Each path below is one point turned by a fixed rotation once a step. After each direction that follows a path, write how fast that rotation turns it, in deg/step (0 if it stays still).
Each turn is a multiple of 5 degrees from 10 to 175, or 0.
Each row of a path follows its step; steps can be skipped.
Rotation 1:
step 1: [  6   8  10 -12 -18  11 -14  21  -7  15  48   7 -39   5 -70  -9 -36  39
   8  28 -11  26  28   0 -23  26 -14  31  26  20 -28   7  -5  -2  25   8
  11  23  -3 -19  14 -31   9  20   8   8  11 -35 -40  43]
step 2: [-43 -20 -25  19  -1  34  11   5   4  21 -18 -20  39  -2  10 -40   9   2
 -15  49 -28  37   3 -39 -10  -4  13  -3  10  26  10 -25 -38 -41  10  -9
  35  -4  -4   6   2  14 -49   5  45  -5 -28   7   1  32]
step 3: [ 27  19  -8  21  -8 -32  -3  43  21 -31  21 -23   2  26   4   2 -15  -4
 -31  -1  13  12  57   4 -34 -12  16  17  -6  50 -25  -9   6 -13  57 -52
  36  12 -28 -15  -4 -20  22   2  -4   0  17   0 -31  -5]
step 4: [-16 -17 -14  20   2   9  26  33 -36   8   6 -14  48  -1  23  -8  -4  -2
  -3  16 -32   0  -5 -15 -22 -32 -34 -11  34  -7   4   6   0 -55  18  35
 -22  21   0 -28 -13 -55 -35   3  12  48   3 -38 -16 -14]
step 5: [  4  -2  18 -24 -24  13   1 -19  38 -59   1 -13  -5   7 -39 -20  -9 -45
 -30  31 -11 -19  36  10 -18 -18 -24  16 -23  62 -12  27  -1 -13   7   1
 -24 -10 -24  18 -11 -28 -34   6  27   2   3  36 -25  -3]
step 6: [ 27 -12  20  -6  28 -12 -13  -8  20   1  14  -3  35 -43   0 -22 -28  22
  10  32  38  12   8 -46 -41 -49 -15 -10  17 -11 -21 -17  10 -15  37  18
 -14  25   2   9  29  16 -24 -32   8  11 -26 -46 -35 -13]
step 7: [ 12 -21  -1  16 -16  -5   6 -25 -19  14  -3 -20  12  -4 -28 -36 -25  13
  15  32   3   8  29  30 -18  23   6  65  12  33  -5  13  -4 -29   1  -1
  -8  17  37  51 -26 -59  -7  -7  17 -31  31   3 -19  28]
step 8: [ -1 -36   4 -13 -31 -11 -34   2  12 -23  -4  19  -8  -3  20 -27  -5  -9
 -16   0 -12  51 -24 -76 -48  -5  20  18   9  -6  51   9  -1 -31  41 -16
  25  -8   2  -1  11  -7 -16 -20  25  14 -22   8 -33   7]
step 9: [ 13   6  -4  14 -18 -51 -31 -18  -5   0  -1 -21  11   5  24 -54  10  38
 -11  23   8 -38  37  -1   4  -3 -15  27 -18  33 -14 -47   7 -47 -12 -37
   0   9 -13 -41   5 -54  16  -5  20   0  13 -10  -3 -14]
Speeds:
[  5   1  -1  -2   8   5   2  -8   3  -8   8   2  -1  10  -2  -5  -3   2
   8  12   1  -1 -13  -7  -5   4  -7   0   3  13  -3  -2  21  -2 -12   0
  -6  -1  -5  -3   9   6   3  12   0  12   3   1  11   4]	80
[  7  -7 -22 -11   7  -3   7   4  -8  -7   2   1  -4   7  -4  -4   7   7
   6   5  -2   2  -1  -1  -3   2  16   2   9   6  11  -2  -4  -2   4  -6
   7   8   4  -3  -4   4   7 -16   4  -9  -4   0   7   5]	65
[  4   0   6 -10   4   4  -9   0  -5   0   0   9   0   0 -11  -5  -9   3
   8  -1  -6 -14  -5  -5   0  -6   4  -2  -8 -11   5   1 -11  -1  -3  -8
  -1   7 -23 -11  -8 -11  -9   2  -2   1   4   5   5   1]	85
[  4  11  10  -5  -9   0   1   0  -8  -3   6  -6  -8   3  -5   6  -1  -1
  -1   4   2  -7   7  14  -6   0   9   9  -3   6 -10  -1   2   5  -2 -19
  -8 -16  11  -9   1  -9  -5  -6   0   0  -3   0   5  10]	175
